Which row each row swaps with, under one turn or mirror:
The rows were stretched afterwards, more along some directions than others.
k_902: [ -5  -9  -2  22  13   6 -15 -16   3  -4 -10  26  -4 -12  -3 -23  -3  18
   0  14  -4 -13  16 -31  19  15  13  12 -13  37  -2]
k_608: [ -1  -4   8   2 -21 -10 -43 -12  12  11  -1  27 -33   7 -15  -8  -7   2
  -2   8 -19  -4 -18 -14  -3  -2 -11  32  26  20   1]
k_311: [  1 -12  18   6  -2  32 -31   9  22   1  -7  14   2   1 -10 -10  -1  -4
  -1  12   4 -14  -7 -39  24   7  -6  35 -13  25   1]
k_941: [  4  -4   5   3  -9   2 -31  -7   6  21  -8  27 -33   9 -16  -9 -14   6
 -10   8  -7  -4 -23 -19  -4   6  -5  27  31  21  -6]
k_685: [-10  -8  26 -13  -6  17 -28  10  -5   1  -1   1  -9  12 -17  -3   9   5
  12  -3  -3   2 -10 -12  13  -3   0  13  12   2  19]
k_308: [  0 -10  22   5 -23  29 -13  10  15  -4  -6  19 -15 -10   8   5  -2  -2
   5  17  -4  -3 -23 -34  14   0   3  29   4  20  11]
k_329: [  1 -25  14   2 -24  25 -12 -27   9  19 -17  16 -13  24  11   7 -12  27
 -18  25   1  -9 -12 -27  27   0   9   1 -10  25  -6]
k_735: [ 13   6   4  11 -26  -5 -30 -27  -7   3   8   7 -13  -4 -28   3 -17  -4
 -14  -1  -1  -9   5 -24   6  19 -18  11  17  20  23]
k_996: [ -1 -29  21   1 -12  30 -14 -15  -8  14 -21  20 -24  20   0  15 -18  16
 -13  12   4 -14 -30 -35  29   8   4  17   6  20   4]
k_471: [-11  -5  -2   0 -17  17   2 -22  20  22  -1  14  11 -13   8 -24  -7   6
   1  14  12  -9 -16  -5   9 -12  -8  -2  11  -2  -5]
k_852: [ -9  -2  -7   5 -10  17  -6 -20  14  15   4  14  11 -18   5 -20  -2  16
  -5  22  14  -3 -16  -9  17   2  -2  -3   9   5  -5]
k_453: [  6 -27  17  -1 -26  29 -16 -11  20  24 -20  11 -13  25  10  17 -12  16
 -12  20  -4 -25 -31 -40  28   1  -4   0   1  29  -5]
k_551: [ -8  -2  -8   8  -6   6 -10  -9  11   2  -6  13   2 -10   1 -14   4   9
   6   4   3 -18  12 -24   7   7   5  -8 -10  28 -11]
k_727: [-11  -3 -10  16  -5  12 -11 -14   3   2  -4  13   8 -12 -10 -16   3   6
  11   4  14 -20  16 -21   9   9   9  -4 -18  26  -5]
k_624: [ 13 -13  20  -6 -15  26 -27  15  28   1 -10   9  14  15  -9  -5  -3 -14
   0  12   6 -14  -3 -17  19  12 -17  35 -11  21   7]
k_911: [ -2  -4 -12  18  -1   2 -20 -11   9  -9  -7  15   4   2  -3 -19  -3  15
  -1  16  -4  -8  12 -15  16  20   1   2 -20  45  -5]
k_654: [ 20 -22  26   3 -13  15 -52  13  23  -9  -6  23   6  16 -18  -7  -2  -1
  -6  20 -14 -11 -18 -30   6  19 -18  28  17  19  10]
k_316: [-22   4  -7   0 -12  14   1 -27  17  19  -2  10   3 -16  13 -19  -5   8
   0  16  17  -5 -13  -8   7 -12  -5 -13  10  10  -2]
k_508: [ 23  10  17  14 -15  15 -33   5  17 -25  13   8 -14 -10  29   8 -10   2
   4  11 -12  -1 -25 -37  21  17  -8  30   0  27  10]
k_359: [-11 -18  22   8 -25  18 -25  16  -2   3 -12  32 -13   7 -12  -5 -14   2
 -11  23   1 -19 -23 -27  18  -6 -17  21   5  10  -4]
k_745: [ 21 -10   3  -5 -41   7  -8 -21  17  14  -6  -1   2  13  -3  20 -13  -5
  -5  10  14 -13 -24 -18   8   8 -12  -2   8   8   4]
k_580: [  1  -7   0   4   9   8 -22  -4  -5   7 -11  23 -21  17  -1  -5  -2   0
  -6  -1  -2   4  -7 -25  13   8  -3  19 -12   5   2]
k_116: [  4   8   9  12 -31   1 -27 -34  -2   5   7  10 -17  -9 -22   5  -9   6
 -14  -1  -1 -10   4 -32  16  16 -13   6  16  21  33]
k_733: [-13  -7   4   2 -21  12 -16  -1 -15  13  -6  30 -16   3 -12  -1 -16  -2
 -20  10   3 -11 -37 -16   1  -3 -16   8  20  12  -7]
k_74: [  0 -17   5   4 -15  20 -25  17  20   3  -6  10  17   2  -4 -14   3   4
  18  14   7  -6 -12 -27  15  -3   2  24 -10  -2 -19]
k_303: [ 13 -11  19  12 -12  28 -46  23  20 -12  -4   9  14   0 -17  -8  -7  -7
  -1  11  -2 -20 -14 -33  23  16 -10  38 -22  16   0]
k_267: [-11   3  -8   1 -13  10 -14 -30  17  25   3  14   4 -16   8 -12  -3  13
  -1  16  13   0 -18 -11  15  -5 -10  -2   6   3   1]
k_499: [ -8   0  -4  13  -4   0 -23 -16   7   2  -5  14  -4 -15  -3 -18   3  16
  -2   3 -16 -14   7 -28  19   8   6   0  -9  38  -9]
k_962: [ -1 -21   6   4 -31  18 -15 -29   3  21 -25  12 -19  14   4  16 -10  22
 -19  13   5 -13 -23 -39  25   4  -2 -12   0  29   4]
k_512: [  8 -29  20   5 -21  14  -9 -14   4   4 -12  20 -12   4  -7  10 -16  17
 -12  23   8 -15 -26 -34  16  15   3  17  11  19   5]
k_241: [  8 -23  22  -3  -8  12 -33  -1   9  -7 -14  33  -5  13  -9 -13  -4   1
  -4  22 -13   8 -15 -26   1  17 -17  27  16  15  12]
k_889: [ 18   5  16  -4 -17  17 -13   0   5 -14   9   6 -17   0  22   2 -10  -5
   3  18   9   1 -25 -23   7  11   1  19   7  19  16]
k_660: [ -4 -19  10   8  -4  23  -9  16   7   7 -16  11  10  -6  -2 -14  -2  18
  13  19  11  -2  -7 -30  20   3  12  25 -15   3 -18]
k_313: [-13  -3  -3  -6 -22  17  -1 -20  20  20   1  10  11 -10   8 -21  -2   8
   5  12  14 -10 -24 -11   7 -17  -8   1   8  -1  -6]
k_491: [-18 -16   6   7 -27   5 -22   0   0  14  -9  31 -16  -2 -12  -8 -15  -2
 -14  11  -5 -21 -25 -21   7 -10 -21   7  16  11  -4]
k_528: [  6  -7   3   8   5  13 -25 -15   5  10  -3  24 -25   4   9  -6  -6  15
   3   4  -6   0 -12 -24  16  -5  -5  16 -17  11  -5]
k_318: [-18 -11  27  -4  -7  12 -12   6  -5   5  -8   5 -16  -2 -14  -5   1   4
   7   3   8  -3  -7 -20  11 -11   4  -2  10  11  19]
k_291: [  3 -19   3   1 -31  25  -4 -23   2  20  -9   2 -11   9   4  11 -13  13
 -16   2  10  -9 -26 -26  17   6   9 -16   0  21   5]
k_255: [ -5   0   5   6 -20   9  -4 -35  19  15   2  14   0 -11   5 -22  -9  16
  -5  26  12 -10  -6  -8  10  -6  -8   4  13  10   9]
k_436: [  8  -1  11   4 -13  -7 -31 -17  10  10  -1  29 -40   1  -8  -7 -20   5
  -7  14  -6  -4 -22 -23 -10   3 -11  24  30  22  -1]
k_739: [  2  -3   5  -3  15   5 -28  -6  -2   8  -4  26 -26  20   3  -8  -8   2
  -6   5  -6   1  -5 -24  11   5  -4  18  -9  17  -8]
k_712: [  1 -16   1   9  -5  20 -21  12   9   2  -4   9   5   0  -2 -17  -1  17
   7  11   0   1 -16 -35  23   2  10  21 -15   5 -24]
k_314: [ -4  -6  -7  16  -6   3 -20  -2   2  -1  -9  16  10 -13  -7 -19   8  13
   3   9 -15 -11  12 -23  21  12  10  14 -22  26 -14]
k_142: [-16  -7  -3   6 -24   9 -15  -1 -10   7 -14  32  -8  -3 -17  -4 -15  -3
  -6   7   6 -13 -27 -21  10   0 -20   9  13  16  -4]
k_370: [ -1   3   3   0 -31   3 -25 -40  -3   8   4   4 -20  -5 -25  -7 -13   4
 -10  -3 -11  -4   1 -25   4   7 -13   2  21  20  18]
k_439: [ 17   8  14  12 -15  19 -16  -6   6 -22  12  17 -15 -12  29  -2 -15   5
   1  14   2   2 -26 -41  18  18   2  26  -4  24   2]
k_21: [  8  -8  17  13 -30  10 -22 -21  -4   7   9   8 -19 -18 -24   8 -10  -3
  -8   1   1 -18  -3 -38   7   2 -13   6  24  13  31]
k_413: [  4  -2  -6   3   0   6 -26 -18  11  12   4  21 -29  15   5  -8  -6   0
  -3  -1  -6  -1 -12 -22   2  -8  -4   7  -4  14  -9]
k_121: [  5   5   4   7 -14  -8 -39 -15   7   7   6  25 -35   0  -5 -13 -14   8
 -11   6 -21   0 -24 -22  -6   1  -5  26  22  30  -8]
k_473: [  6  -5   3   3   4  15 -31  -5   5  17   0  20 -21   6  -4  -6  -4   0
  -9  -4  -9   2 -15 -24   8   0  -4   8  -4   9  -2]
k_44: [ -5  -4 -14   4  -5   2 -15  -9   1   2 -10   6   9 -14 -18 -20   4   3
   2  -2  -6 -13  10 -21  11  11   1  -3  -9  26  -5]
k_895: [  4  -4   2   1   4   5 -36  -7   1  10  -5  30 -18  15  -7  -9   3   0
  -4   7  -7  -3  -4 -16  12  17  -8  29  -9  10  -4]
k_115: [ -7  -3 -10  14 -10   0 -15 -15  -2  -4 -10  15   6 -21  -1 -17  -1  17
   8  10  -9 -12  17 -26  11   3  -1   3 -22  32  -8]
k_927: [ 11  -4  31  -3 -13  28  -6  12   7 -12   2  23  -8  -1  16   2 -18  -3
   1  21  10   1 -28 -23   1   8   2  32  10  13   5]
k_814: [  6  -7  -1   6   4  13 -25  -6   3   4  -2  22 -23  23  11 -10  -8   3
  -7  -3  -7   5 -15 -29  10   0  -7  14 -10  10  -5]
k_164: [ 17 -24  28  -4  -7  11 -32   3  20   2 -19  29  -6  19 -11 -12  -9  -4
 -12  24  -7  -4 -23 -28   5  16 -19  26  21  15   7]
k_983: [  6  -5  15  -1 -16  31 -26  11  22  -6 -10  13   9  20  -8  -3  -8 -14
  -4   7  14 -15 -10 -33  20  13 -17  27 -14  23   5]
k_999: [  5  -1  13   5   9  16 -24 -10 -13  11   6  18 -27  -2   5  -4   5  14
  -5   6 -12   2 -25 -33  15  -1   4  14  -4   5  -6]
k_811: [ 14   7  18   3 -16  14 -24   5   4 -31   2  22 -17  -2  17  -7 -15  -1
   0  25  -5  -9 -16 -24  10   9  -4  31   2  25   7]
k_184: [ 13 -28  24   2 -25  30 -12  -6   4  14 -18  18 -16  18   2  15 -12  11
 -15  19   2 -12 -35 -36  24  15   7  12   6  33  -3]
k_256: [ 14   6  14  -1 -15  15 -25  -5  12 -19   1  17  -1  -4  21  -4 -22  -5
  -1  25   2  -7 -10 -23   7  19  -9  21   8  29  10]
k_476: [ -8   1  -5   7  -2   3 -16 -19  13   7 -11  17  -2 -10  -8 -14  -1   4
  -1   5  -1 -14  12 -25  10  10   3  -8  -4  37  -7]
k_75: [-11 -13  25  -5  -4  13 -21   8  -3   0  -7   4  -3   0 -15   2   4   3
  13   0  11 -10 -17 -14  13  -4   3   2   0  10  12]
k_985: [  5 -20   9   5 -28  25  -5 -25   3  16 -15   5 -19  23  12  21 -14  16
 -11   1  -3  -8 -31 -40  20   2  -1   3   2  31  -3]
k_913: [-10 -11   7  10 -32   6 -28   5   1   7  -5  34 -12  -1 -13  -5 -15   2
 -10   9  -5 -14 -27 -19  12  -1 -21  12  15   9   0]
k_64: [  9  17  10  -8 -19  20 -15   2   5 -14  -6  11 -12   5  25   1 -12  -4
   3  11   7   7 -18 -16  13   9 -10  11   0  18  11]
k_629: [ 20   4  17 -11 -21  25 -19  12   5 -12  -1  15 -11   0  13  -2 -13 -14
  -7   7  -4  -5 -39 -27   7  16  -7  21  14  18   1]
k_573: [ 17  12  13   7 -17  18 -10  -2   7 -16   9   8 -13  -4  25   0 -14   2
   7  14  -2  -5 -18 -20  14  10  -5  19  10  15  23]
k_304: [-10 -15   5   8 -21   9 -21  -3  -8  15 -18  33 -14   6 -11   0 -16   2
 -20  13  -1 -13 -32 -21  15   4 -20   9  17   8  -8]
k_45: [  2 -16   9   9 -24  18  -8 -23   1   8 -13  18 -24  19  11  11 -20  14
 -15   7   4 -10 -31 -36  19  10   4  13  -8  41  -7]
k_869: [  8  -9   7   8   5  15 -19  -1  -1  12  -7  27 -20  17   5  -3  -1   8
  -6  -1  -4   0 -13 -18  10   9   1  21  -8   2  -4]
k_534: [  1  -6  -1   2  -4  14 -25  14  13  11  -4   5   6  -5  -6 -14  -1  10
  10  16  10  -3  -8 -27  15   5   5  17   0   0 -16]

k_889 swaps with k_184
k_75 swaps with k_241
k_44 swaps with k_473
k_534 swaps with k_941
k_999 swaps with k_911

